In the data rows, 500 means zero.
Here are some points, one per row:
tensor([273, 280, 287, 609, 622, 545, 542, 446, 559, 587, 557, 355])
tensor([589, 538, 473, 635, 547, 441, 748, 484, 580, 579, 495, 377])
tensor([512, 591, 509, 592, 471, 362, 698, 538, 553, 612, 448, 279])
tensor([273, 446, 287, 544, 763, 258, 583, 455, 628, 674, 603, 387])
tensor([436, 472, 427, 472, 520, 365, 555, 640, 276, 682, 441, 488])
tensor([528, 280, 524, 568, 563, 418, 733, 496, 276, 600, 496, 391])
tensor([273, 556, 545, 539, 766, 530, 586, 476, 613, 652, 624, 389])
tensor([466, 558, 641, 490, 461, 551, 503, 271, 526, 423, 511, 704])
tensor([693, 457, 656, 450, 275, 675, 489, 696, 352, 281, 579, 660])
tensor([424, 614, 564, 638, 557, 419, 575, 527, 611, 635, 511, 279])
tensor([718, 438, 607, 475, 471, 666, 460, 699, 355, 432, 600, 656])
tensor([521, 562, 406, 508, 414, 343, 483, 483, 420, 503, 426, 576])
tensor([620, 280, 287, 473, 275, 457, 290, 418, 558, 281, 413, 279])
tensor([273, 570, 588, 447, 568, 484, 469, 645, 490, 281, 617, 493])
tensor([569, 467, 494, 486, 565, 372, 689, 271, 506, 601, 276, 439])
tensor([488, 602, 396, 692, 459, 475, 290, 587, 617, 556, 483, 628])
tensor([505, 675, 638, 517, 376, 600, 467, 504, 550, 281, 556, 548])
tensor([449, 568, 440, 370, 467, 535, 290, 628, 542, 470, 583, 595])
tensor([552, 559, 287, 265, 474, 467, 290, 541, 524, 529, 276, 744])
tensor([458, 539, 611, 605, 543, 662, 485, 580, 568, 476, 649, 279])
tensor([580, 482, 672, 486, 378, 588, 457, 450, 505, 586, 276, 587])
tensor([652, 494, 590, 265, 609, 636, 518, 482, 276, 281, 534, 695])
tensor([537, 580, 588, 524, 580, 527, 423, 271, 573, 540, 623, 524])
tensor([616, 392, 485, 349, 275, 627, 376, 410, 542, 455, 423, 651])
There is one direction along which these points spread out most. How far along it is each point below, from 0 to 99? 50 is the average, and the first point above lies past it.
tensor([693, 457, 656, 450, 275, 675, 489, 696, 352, 281, 579, 660]) 21
tensor([466, 558, 641, 490, 461, 551, 503, 271, 526, 423, 511, 704]) 41
tensor([449, 568, 440, 370, 467, 535, 290, 628, 542, 470, 583, 595]) 40
tensor([512, 591, 509, 592, 471, 362, 698, 538, 553, 612, 448, 279]) 67
tensor([436, 472, 427, 472, 520, 365, 555, 640, 276, 682, 441, 488]) 57
tensor([488, 602, 396, 692, 459, 475, 290, 587, 617, 556, 483, 628]) 48
tensor([273, 556, 545, 539, 766, 530, 586, 476, 613, 652, 624, 389]) 72
tensor([521, 562, 406, 508, 414, 343, 483, 483, 420, 503, 426, 576]) 48
tensor([273, 446, 287, 544, 763, 258, 583, 455, 628, 674, 603, 387]) 81
tensor([616, 392, 485, 349, 275, 627, 376, 410, 542, 455, 423, 651]) 30
tensor([569, 467, 494, 486, 565, 372, 689, 271, 506, 601, 276, 439]) 62
tensor([424, 614, 564, 638, 557, 419, 575, 527, 611, 635, 511, 279]) 69
tensor([580, 482, 672, 486, 378, 588, 457, 450, 505, 586, 276, 587]) 40
tensor([552, 559, 287, 265, 474, 467, 290, 541, 524, 529, 276, 744]) 35
tensor([589, 538, 473, 635, 547, 441, 748, 484, 580, 579, 495, 377]) 65
tensor([537, 580, 588, 524, 580, 527, 423, 271, 573, 540, 623, 524]) 52
tensor([718, 438, 607, 475, 471, 666, 460, 699, 355, 432, 600, 656]) 29
tensor([528, 280, 524, 568, 563, 418, 733, 496, 276, 600, 496, 391]) 62
tensor([620, 280, 287, 473, 275, 457, 290, 418, 558, 281, 413, 279]) 42
tensor([273, 570, 588, 447, 568, 484, 469, 645, 490, 281, 617, 493]) 48
tensor([652, 494, 590, 265, 609, 636, 518, 482, 276, 281, 534, 695]) 28
